In the data rows, zero lies at 4.5, halfway between 4 and 5.
Here is a table of points, one per row:
[5 3 5 3 6 3 0 5 4 6 4 5 5 7 6 6 3 3 4 4 5 5 5 4 4 8 4 1 4 4 7 5]
[4 5 5 6 6 4 4 3 3 6 5 4 5 1 3 3 7 2 7 5 2 5 6 6 7 4 5 5 5 3 3 9]
[3 4 2 4 8 6 3 5 6 5 4 3 5 2 4 5 6 3 4 4 3 6 4 4 3 4 6 5 0 6 4 6]
[6 6 3 5 3 7 1 5 6 4 2 6 6 6 7 3 2 4 5 6 4 3 2 4 4 5 5 0 4 3 5 3]
[4 4 4 8 4 8 9 5 3 6 7 9 4 4 2 4 0 4 5 6 3 4 6 2 6 5 4 9 2 5 5 7]
[4 2 4 5 3 3 5 5 4 6 7 3 4 2 6 3 5 1 4 6 6 5 3 4 3 4 6 5 3 6 7 5]
[5 2 4 7 8 6 3 4 5 8 5 4 3 6 5 2 7 9 5 4 7 6 5 6 2 3 5 5 3 4 3 7]
[3 5 3 5 6 4 4 3 3 5 5 2 5 5 6 3 5 9 3 7 8 5 4 7 4 5 3 5 6 5 5 3]
[3 3 3 2 0 2 5 7 4 6 5 4 2 3 5 5 7 3 4 3 4 8 5 6 4 4 6 5 4 4 6 6]
[5 0 5 0 4 4 5 4 4 2 5 3 1 2 5 3 6 7 2 6 6 5 5 7 6 5 6 3 5 4 5 4]
[4 2 5 3 5 5 6 3 4 4 5 8 5 5 2 5 3 6 2 2 4 4 6 3 7 9 5 8 6 3 4 8]
[3 5 7 4 4 1 4 4 5 5 6 3 5 0 6 7 5 3 6 2 5 2 4 4 4 3 6 7 6 3 6 3]
[6 5 6 6 6 2 3 4 3 3 2 3 6 1 3 4 7 6 5 0 5 5 3 6 2 7 3 6 5 3 5 5]
[6 5 6 6 0 4 2 4 6 2 4 4 5 7 6 5 3 3 7 4 6 4 4 5 3 5 5 2 7 5 5 6]
[1 1 8 6 4 4 6 7 4 6 4 6 1 6 3 4 7 7 6 4 5 1 2 5 0 4 3 5 3 4 5 7]
[3 4 4 3 5 6 0 6 3 2 5 5 3 9 5 5 2 2 9 4 8 4 5 5 4 5 5 3 6 6 4 5]
[5 6 8 4 6 4 4 7 4 5 6 3 7 3 4 3 8 4 7 4 3 2 2 4 9 5 4 6 2 4 6 4]
[5 6 6 6 1 6 5 5 3 4 4 4 5 3 5 5 8 3 6 6 3 5 3 6 9 1 5 4 3 5 6 4]
[7 4 3 6 6 5 3 4 5 3 7 7 5 6 4 5 4 4 1 3 3 5 6 3 6 6 5 2 4 5 5 7]
[3 4 4 4 5 4 3 5 5 5 5 5 4 8 6 4 2 3 2 4 2 4 4 2 4 5 6 2 6 4 3 4]
[3 5 4 2 3 5 6 7 4 6 3 5 4 3 6 4 5 3 3 5 6 4 4 8 3 3 3 4 4 7 5 3]
[6 3 4 5 3 2 2 5 3 4 4 3 5 6 4 5 0 2 6 8 4 6 6 2 3 5 5 1 4 2 3 7]
[4 6 4 6 2 6 8 3 5 5 5 9 6 5 7 2 1 3 1 4 6 3 2 7 9 7 5 5 5 8 3 3]
[4 4 4 5 4 5 5 4 3 8 7 3 7 2 4 5 6 3 6 5 2 2 3 2 4 5 4 5 4 3 5 3]
[4 5 6 5 5 2 7 2 4 5 2 3 4 6 3 6 6 8 4 5 9 3 3 4 2 3 5 5 5 4 2 5]
[6 2 2 3 3 4 1 3 6 5 5 5 2 8 4 2 3 4 9 5 5 6 4 5 8 5 5 1 6 6 6 4]
[5 7 6 5 5 5 4 6 5 1 8 2 5 3 4 3 7 4 6 5 3 7 3 6 9 2 4 5 3 4 6 6]
[4 4 5 4 2 2 5 6 3 4 5 4 0 5 6 5 7 9 3 8 7 5 7 5 1 6 4 4 4 2 4 1]
[5 5 6 3 6 4 6 4 4 3 5 3 4 3 6 2 6 3 5 3 3 5 7 7 6 5 4 4 3 6 8 2]
[4 3 2 2 4 2 8 3 3 4 4 2 5 4 5 5 4 4 3 6 6 5 7 4 6 3 6 2 4 5 1 4]
[5 5 6 5 1 2 4 3 4 4 5 4 7 2 5 6 6 2 5 3 3 4 5 4 1 4 5 6 4 4 2 3]
[4 6 6 6 4 6 3 1 7 3 3 6 5 8 7 5 2 4 2 2 3 1 4 7 5 6 5 1 3 6 6 3]
[4 6 4 3 3 4 2 7 6 2 4 5 7 7 6 5 2 3 9 6 8 3 4 1 3 5 5 2 6 7 6 2]
[5 7 8 3 6 6 3 3 3 4 6 0 4 2 1 7 7 6 6 1 3 2 2 2 7 5 2 7 7 2 4 6]
[7 8 3 6 5 4 4 4 7 7 4 7 3 6 4 3 2 2 1 6 4 3 6 4 5 5 4 4 7 6 0 4]
[5 3 3 6 3 4 1 5 5 4 3 7 6 7 6 7 4 2 8 6 6 5 6 4 4 5 6 1 4 4 3 2]
[5 3 4 2 6 6 7 3 4 5 6 1 4 4 3 6 4 8 5 4 4 3 7 3 2 3 3 3 4 4 2 7]
[2 4 5 4 5 5 2 7 5 3 6 7 2 6 4 4 4 3 1 5 4 5 4 3 5 7 6 1 5 4 6 4]
[1 8 6 5 6 9 7 4 5 7 3 3 8 6 5 3 5 9 4 5 9 2 4 3 1 3 2 4 4 5 4 4]
[6 7 6 5 6 6 5 3 6 2 2 8 5 7 5 4 3 6 1 3 4 2 4 5 5 5 3 8 5 4 5 2]
[4 5 5 4 3 4 6 6 5 7 5 4 4 5 6 7 4 6 3 8 9 4 5 8 3 3 7 4 2 4 4 3]
[0 7 9 6 5 2 5 4 2 5 6 3 1 4 7 5 7 4 7 3 3 6 4 3 9 5 4 4 4 3 4 4]
[7 5 2 2 3 4 6 3 6 5 4 2 2 2 6 6 7 4 4 5 3 4 6 5 4 4 3 4 6 5 6 6]
[6 3 4 6 6 3 5 8 5 3 4 4 5 5 3 4 2 3 1 5 4 4 6 3 6 7 5 2 6 4 3 2]
[4 4 6 6 3 6 7 3 6 4 3 9 4 6 4 5 3 4 1 4 4 4 2 4 7 6 4 6 5 6 5 5]
[8 3 3 3 9 6 4 4 3 6 4 3 4 4 5 4 8 5 3 2 7 7 5 5 2 4 4 5 5 2 5 7]
[5 0 5 5 3 3 6 4 6 7 3 3 6 4 2 5 5 8 4 6 7 5 8 6 5 4 6 3 4 4 2 8]
[1 7 6 4 4 7 8 5 4 4 3 9 4 5 6 5 3 4 3 4 5 4 4 5 5 8 5 9 6 3 3 2]
[2 3 3 4 4 7 6 5 3 5 2 2 5 4 7 4 4 3 3 5 5 3 4 8 6 2 5 4 3 7 4 5]
[3 4 3 5 7 7 7 4 3 5 4 8 6 7 5 5 2 5 2 4 3 4 4 3 8 7 2 8 4 6 7 4]
[3 3 3 3 4 5 7 3 4 4 4 4 5 5 4 5 7 1 5 5 2 5 7 8 4 4 6 4 2 5 5 7]
[4 4 2 5 3 2 4 5 6 4 4 0 4 1 2 7 6 4 5 5 2 5 3 3 3 5 6 6 4 4 5 4]
[6 4 5 6 4 6 5 4 4 3 6 3 5 4 4 4 7 5 5 2 3 6 6 6 0 4 1 5 5 3 3 3]
[7 2 5 4 6 2 4 3 5 3 5 3 5 2 5 4 6 5 4 4 2 5 5 3 3 2 4 6 4 6 7 2]
[3 3 5 4 8 6 0 5 5 5 5 5 4 7 4 4 1 2 9 7 7 7 5 5 3 4 4 3 6 4 4 5]
[3 6 5 6 5 5 6 6 4 5 4 3 4 5 5 4 5 9 4 8 8 2 6 4 1 3 5 5 4 5 3 6]
[5 6 3 3 3 4 9 5 5 4 3 9 4 6 6 7 2 5 4 4 4 8 6 4 8 7 7 9 7 2 2 7]
[5 4 3 6 0 3 5 7 6 5 5 6 5 5 7 6 1 4 0 7 3 5 5 3 5 5 5 8 7 6 5 3]
[7 5 6 2 6 5 0 5 6 3 6 5 5 7 1 4 1 7 6 1 5 6 2 5 2 4 2 2 5 3 6 5]
[6 5 3 3 3 7 4 0 6 4 5 3 5 3 5 4 7 6 3 2 4 3 5 5 5 5 1 4 3 6 5 2]
[8 3 1 3 6 3 0 4 9 5 4 4 4 6 4 6 2 3 9 6 8 5 6 3 7 3 3 4 7 6 3 4]
[7 3 2 5 4 4 0 5 4 3 2 4 2 8 5 6 3 5 9 5 7 2 3 4 5 5 5 4 6 5 7 4]
[6 4 4 3 6 5 6 4 5 6 7 3 5 7 4 4 7 9 3 5 8 4 5 4 3 3 6 4 4 5 4 3]
[4 5 3 5 6 4 6 3 5 5 3 5 7 1 4 3 6 2 6 3 5 6 5 1 4 0 6 5 5 5 3 3]
[4 5 5 5 3 0 4 3 5 4 6 5 9 2 3 7 6 3 7 6 1 6 6 5 5 2 3 6 3 2 1 5]
[3 5 4 2 5 4 4 3 5 4 5 3 7 3 4 3 8 4 5 4 3 3 4 2 9 3 5 5 2 5 8 6]
[5 9 5 6 9 5 4 7 4 6 5 5 5 1 5 3 6 5 8 3 2 5 3 5 4 4 5 5 2 6 5 6]
[4 5 5 4 3 3 3 4 4 3 6 2 6 1 5 3 5 4 4 2 4 4 5 5 2 6 5 6 4 3 5 1]
[5 3 4 3 3 2 6 5 4 3 4 6 3 1 4 8 6 5 2 5 8 5 4 6 5 3 4 2 4 5 3 2]
[5 6 2 6 3 7 9 6 7 4 4 8 6 4 3 3 1 5 4 4 4 4 5 5 9 7 6 8 6 5 2 5]
[5 6 7 6 3 5 2 6 6 5 4 4 5 1 2 6 6 7 7 3 2 4 5 5 9 2 2 6 3 3 5 3]
[2 7 9 5 5 5 4 5 3 7 7 4 2 4 6 6 5 2 6 4 2 5 4 4 2 3 6 7 2 3 8 4]
[7 3 4 3 6 8 6 5 5 5 4 4 5 2 2 4 7 3 5 7 3 2 4 5 1 3 1 5 5 6 4 4]
[5 6 3 6 5 5 5 5 5 3 5 4 3 1 4 6 5 5 7 3 2 5 3 4 0 2 5 5 5 1 3 7]
[5 6 5 5 7 0 6 4 5 2 4 5 3 6 2 6 2 4 1 4 6 3 3 0 3 5 5 7 7 1 4 7]
[3 4 4 6 4 4 7 4 5 5 4 7 6 7 4 5 2 3 1 6 3 3 6 6 7 7 7 7 5 7 6 4]
[3 4 5 6 0 3 3 2 5 5 3 2 5 9 4 4 3 3 6 6 3 4 3 0 2 6 4 2 7 4 4 4]
[7 6 6 4 6 8 7 4 5 4 7 8 4 8 7 2 2 6 2 2 3 5 3 5 7 6 3 8 4 5 6 4]
[3 7 5 4 3 5 3 2 4 5 4 7 3 6 5 5 2 2 3 4 6 5 5 5 5 5 7 0 8 5 6 2]
[1 6 5 6 5 4 7 4 3 5 6 4 4 2 3 5 5 0 6 3 6 2 4 6 1 4 6 4 4 2 3 4]
[4 3 4 6 8 4 1 5 5 4 4 6 5 5 2 4 1 5 3 5 2 7 3 5 4 5 3 2 5 5 5 8]
[4 3 6 3 0 3 5 3 1 6 6 5 5 4 4 5 6 9 3 7 9 7 7 5 4 4 4 3 4 6 5 6]
[5 9 5 2 2 6 7 5 5 6 3 3 5 4 7 3 7 3 6 3 2 2 5 4 4 5 5 5 5 9 6 1]
[2 4 3 5 6 6 6 3 2 6 4 5 1 3 9 4 6 3 5 4 3 7 3 5 2 3 2 3 4 7 5 6]
[5 5 4 4 6 6 3 7 5 5 4 6 4 7 3 4 4 5 1 3 3 6 3 2 4 6 3 3 6 5 6 7]
[5 3 5 4 7 5 5 5 3 3 3 2 1 4 4 4 6 3 4 4 4 6 4 5 2 5 5 5 1 3 5 5]
[2 4 5 6 9 4 2 6 5 3 5 7 5 8 3 4 4 4 2 3 3 3 2 5 1 4 4 4 6 3 8 6]
[1 2 2 5 6 7 7 6 3 6 4 4 5 5 8 2 5 7 4 5 6 7 5 8 6 3 8 2 5 8 5 3]
[6 6 1 2 6 2 4 5 3 4 2 1 5 5 3 2 5 6 3 4 6 5 7 6 5 3 5 5 2 5 3 4]
[8 3 4 5 6 8 7 4 5 4 4 7 6 5 3 5 4 6 3 8 2 7 5 0 5 8 4 9 7 1 3 4]
There is one direction along which these points spread out most. Take the direction at right angles to it along which they spread out most. Go by this last direction. For each point below, how far along it does it lie, from 0 to 99? 50 is the average, and the first point above lies past it. One standard deviation of the points above along it is 16.
[5 5 4 4 6 6 3 7 5 5 4 6 4 7 3 4 4 5 1 3 3 6 3 2 4 6 3 3 6 5 6 7] 53
[4 6 4 6 2 6 8 3 5 5 5 9 6 5 7 2 1 3 1 4 6 3 2 7 9 7 5 5 5 8 3 3] 26
[5 6 7 6 3 5 2 6 6 5 4 4 5 1 2 6 6 7 7 3 2 4 5 5 9 2 2 6 3 3 5 3] 36
[5 3 5 3 6 3 0 5 4 6 4 5 5 7 6 6 3 3 4 4 5 5 5 4 4 8 4 1 4 4 7 5] 76
[4 3 2 2 4 2 8 3 3 4 4 2 5 4 5 5 4 4 3 6 6 5 7 4 6 3 6 2 4 5 1 4] 55
[7 3 4 3 6 8 6 5 5 5 4 4 5 2 2 4 7 3 5 7 3 2 4 5 1 3 1 5 5 6 4 4] 45
[4 3 4 6 8 4 1 5 5 4 4 6 5 5 2 4 1 5 3 5 2 7 3 5 4 5 3 2 5 5 5 8] 63
[5 9 5 2 2 6 7 5 5 6 3 3 5 4 7 3 7 3 6 3 2 2 5 4 4 5 5 5 5 9 6 1] 36
[5 6 2 6 3 7 9 6 7 4 4 8 6 4 3 3 1 5 4 4 4 4 5 5 9 7 6 8 6 5 2 5] 19
[3 3 3 2 0 2 5 7 4 6 5 4 2 3 5 5 7 3 4 3 4 8 5 6 4 4 6 5 4 4 6 6] 51
[6 4 4 3 6 5 6 4 5 6 7 3 5 7 4 4 7 9 3 5 8 4 5 4 3 3 6 4 4 5 4 3] 56
[7 5 6 2 6 5 0 5 6 3 6 5 5 7 1 4 1 7 6 1 5 6 2 5 2 4 2 2 5 3 6 5] 74
[7 2 5 4 6 2 4 3 5 3 5 3 5 2 5 4 6 5 4 4 2 5 5 3 3 2 4 6 4 6 7 2] 47
[4 4 2 5 3 2 4 5 6 4 4 0 4 1 2 7 6 4 5 5 2 5 3 3 3 5 6 6 4 4 5 4] 50
[5 6 3 6 5 5 5 5 5 3 5 4 3 1 4 6 5 5 7 3 2 5 3 4 0 2 5 5 5 1 3 7] 48
